(in the rows, 128 means zero)
One turn or mirror swaps these rows in pairs. Which row does each one swap with?
Q_310: [151 154 118 111 120 112 118 119  91 142 119 110 141 111 130  90]
Q_21: [135 141 114 135 123 118 149 123 127 153 107 123 147 161 117  93]
Q_542: [149 141 125 107 144 138 148 107 131 141 102 139 121 111 121 110]
Q_654: [136 158 161 110 119 165  90 145 121 123  94 124 169 107 124 106]
Q_458: [143 141 126 130 151 153 133 125 154 139 100 129 149 113  90 110]
Q_631: [131 133 121 125 145 131 123 134 125 150  99 157 167 147 145 151]
Q_81: [142 150 120  97 126 110 132 109 102 151 110 130 133 127 124  88]
Q_678: [155 146 134 145 114 147 109 113 131 125 125 141 146  94 110  97]
Q_899: [138 149 160 103 122 129 122 121 125 137  88 158 155 154 150 126]
Q_381: [127 134 118 123 130 125 156 104 118 161  96 127 154 131 113  93]
Q_296: [128 126 118 117 132 126 148 102 120 165  90 130 160 114 106 103]
Q_967: [131 152 167 106 124 153 106 125 123 138  89 126 171  92 117 108]
Q_884: [141 141 128 137 150 163 120 140 162 139  98 133 162 117 105 121]
Q_473: [142 165 120 122 129 140  86 160 131 135 105 133 166 165 137 109]
Q_697: [133 136 140 124 123 150 119 123 121 146 108 164 173  99 145 141]
Q_679: [138 144 162 103 117 123 124 120 123 141  91 149 161 155 152 128]
Q_715: [142 152 108 125 109 124  94 126  96 151 114 116 162 100 123  85]
Q_51: [150 157 115 107 101 123 106 116  94 149 121 116 149 113 120  93]
Q_513: [146 153 115 116 116 116 111 119  93 145 123 116 138 117 122  84]
Q_991: [126 150 106 147 114 147 109 143 108 148  97 122 181 106 117  88]
Q_896: [149 164 113 119 106 119 108 125  93 155 122 113 154 108 122  90]
Q_491: [137 148 155 118 136 150 134 133 140 128  89 163 166 147 144 124]
Q_962: [157 146 130 146 116 150 119 115 131 128 128 140 149  93 114 100]
Q_316: [135 137 115 132 132 119 152 112 125 155  96 126 153 149 116  89]
Q_659: [140 134 137 128 120 150 116 112 123 146 111 153 165  82 130 128]
Q_863: [150 169 161 113 123 154  86 141 125 124  86 124 171 113 121 102]
Q_933: [141 149 108 137 106 128  96 127  95 144 113 116 163 106 127  87]
Q_939: [136 151 117 110 137 136 102 164 121 143 101 135 152 164 154 118]
Q_744: [141 169 137 122 125 149  81 164 129 120 102 119 158 144 134 108]
Q_524: [137 145 159 111 132 136 128 130 132 137  85 163 163 156 147 123]
Q_42: [126 152 125 109 139 130 112 154 125 144  96 148 153 171 149 121]
Q_905: [124 142 131 129 128 153  92 145 152 157 110 121 179 119 123 138]
Q_141: [158 141 130 109 140 121 153 108 128 135 116 133 134 119 108 110]
Q_500: [142 169 129 125 127 142  82 161 124 131 100 128 158 161 132 118]
Q_444: [158 145 117 101 125 118 115 116  97 147 114 121 130 120 129  86]
Q_99: [133 130 119 117 148 138 126 141 139 160  91 163 156 133 148 136]
Q_395: [129 140 110 125 131 117 153 113 125 160  97 125 153 143 115  92]
Q_996: [139 144 131 139 149 155 140 140 160 133 106 129 152 118 107 112]
Q_340: [138 153 125 120 139 128  93 167 122 133  97 130 160 163 144 122]
Q_840: [131 142 111 148 127 151 101 143 113 149 101 128 179 101 112  79]
Q_100: [136 126 142 125 125 141 107 109 120 150 104 156 167  90 134 138]
Q_873: [120 142 120 159 134 158 115 145 127 141  91 144 177 113 115  88]
Q_412: [143 147 161 105 116 118 111 109 120 148  97 143 159 156 150 125]
Q_59: [130 138 131 129 130 155  92 143 151 155 103 125 176 120 122 144]
Q_259: [138 158 129 115 134 131  86 167 124 138 104 129 159 161 144 116]
Q_230: [146 167 142 119 123 145  84 162 133 126  97 110 165 139 134 109]

Q_473 swaps with Q_51
Q_715 swaps with Q_744
Q_967 swaps with Q_873
Q_21 swaps with Q_412

One turn or mirror swaps these rows in pairs. Which row does each one swap with?
Q_25: [144 123 165 141 154 144 142 136 126 121 128 136 153 157 150 152 143 101]
Q_38: [146 131 140 102 162 136  96 114 135 127 126 146 166 140 119 104 158 107]
Q_897: [150 127 140 119 153 135 107 100  95 130 129 150 149 156 128 143 162 122]
Q_906: [153 113 164 121 166 145 159 108 128 160 146 138 155 151 120 146 154 136]
Q_107: [150 144 146 114 147 175 123 133 115 130 136 113 154 112 130 135 146 121]
Q_52: [148 125 175 131 135  71 135 132 137 132 134 139 145 127 112 127 161 108]
Q_583: [132 108 148 111 160 148 106 137 100 110 166 134 143 127  97 126 130 125]
Q_153: [145 118 153 122 132 125 128 139 139 151 110 131 112 141  99 123 123 121]
Q_573: [152 149 167 126 131 128 150 127 145 107 143 127 136 117  86 126 148 119]
Q_139: [145 130 157 115 119  95 116 164 151 132 136 142 146 132 137 136 122 139]
Q_730: [138 117 159 116 154 106 157 145 120 157 138 122 134 104 143 126 130 128]
Q_944: [142 136 183 108 120 149 122 142 133 108 140 138 122 138 112 119 143 148]
Q_685: [125 121 123 112 149 107 116 108 125 139 129 128 186 147 118 132 132 120]
Q_323: [190  98 166 125 150 108 140 122 107 149 159 138 161 129 116 122 136 111]
Q_683: [149 141 149  94 144  79 125 137 120 156 152 119 157 132 109 134 126 136]
Q_137: [129 132 158 146 156 109 133 113 101 118 157 162 135 144 136 127 143 118]
Q_509: [159 145 175 113 160 122 144 109 127 152 157 126 175 154 131 128 144 102]
Q_695: [140 132 180 122 128 136 127 125 148 122 140 119 117 142  99 124 124 139]
Q_434: [179 117 161  89 155 127 146 117 116 142 152 107 157 141 102 120 120 121]
Q_425: [155 113 174  84 137 128 138 131 107 131 154 159 132 102 121 141 143 144]
Q_12: [146 127 179 138 169 129 123 107 123 136 150 147 143 144 121 131 166 160]
Q_582: [119 117 176  82 123 120 119 139 123 121 148 136 130 132 130 132 133  98]
Q_210: [181 115 173 124 129 109 118 138 140 122 111 145 149 119 117 114 123 115]
Q_322: [161 128 158 114 172 137 169 122 110 115 130 124 157 128 115 129 165 142]
Q_472: [139 103 154 126 134 151 125 149 145 147 122 111 137 144 144 129 148 128]
Q_958: [147 136 179  90 127 112 127 136 121 118 135 160 146 123 158 123 141 149]
Q_285: [161 141 163 114 146 172 127 136 114 148 140 108 152 141 121 132 140 111]
Q_690: [160 108 169 113  96 107 135 118 113 141 126 141 138 128 112 131 141 112]
Q_700: [161 121 145 100 149 139 145 125 119  96 129 146 150 133 136 114 157 163]
Q_336: [148 115 161  75 144 122 142 128 114 133 141 132 152 133 102 129 112 156]
Q_986: [155 122 158 132 139  74 126 129 114 102 121 132 146 111 121 134 145 126]
Q_769: [143 145 135  98 160 152 111 142 123 143 115 124 150 133 126 141 120 146]
Q_606: [141  92 159 143 137 140 149 146 129 139 119 110 142 129 118 119 144 136]
Q_795: [151 108 143 122 169 105 158 113 141 127 146 122 173 139 111 137 168 124]
Q_124: [136 129 127 113 150 113 104 136 117 142 131 161 187 136 141 143 134 121]
Q_260: [149 121 165 118 141 146 107 139 123 101 176 136 137 127 105 132 135 102]
Q_248: [153  99 146  88 150  94 123 141 116 120 139 141 158 114 126 147 125 152]
Q_349: [146 147 132 136 142 105 148 133 123 116 137 145 175 128 133 138 162 149]
Q_184: [143  99 142  99 141 121 121 121 119 134 142 164 152 140 138 104 165 158]
Q_125: [127 117 154 115 123 109 141 126 103 166 137 137 150 121 146 118 124 109]
Q_748: [146 139 127 124 147 157 122 132 111 115 134 153 143 117 105 131 152 101]
Q_997: [147 105 165 121 136  77 133 122 143 147 132 147 142 162 107 132 154 120]
Q_86: [144 100 121 118 120 149 117 125 124 130 123 112 159 136 137 130 159 121]
Q_609: [117 130 144 125 169 126 146 120 126 118 173 159 155 133 124 130 129 131]
Q_464: [146 149 139 124 160 116 123 139 140 132 159 126 169 135 125 133 167  95]
Q_984: [157 116 132 108 143 114 114 140  99 130 137 161 177 120 140 149 155 107]
Q_712: [164 106 158 128 131 112 104 123 120 104 153 122 121 145 100 139 133 118]
Q_394: [157 114 175 104 119 132 129 124 110 159 153 134 171  97 123 129 131 138]

Q_260 swaps with Q_472
Q_124 swaps with Q_52
Q_685 swaps with Q_986
Q_137 swaps with Q_125
Q_690 swaps with Q_897

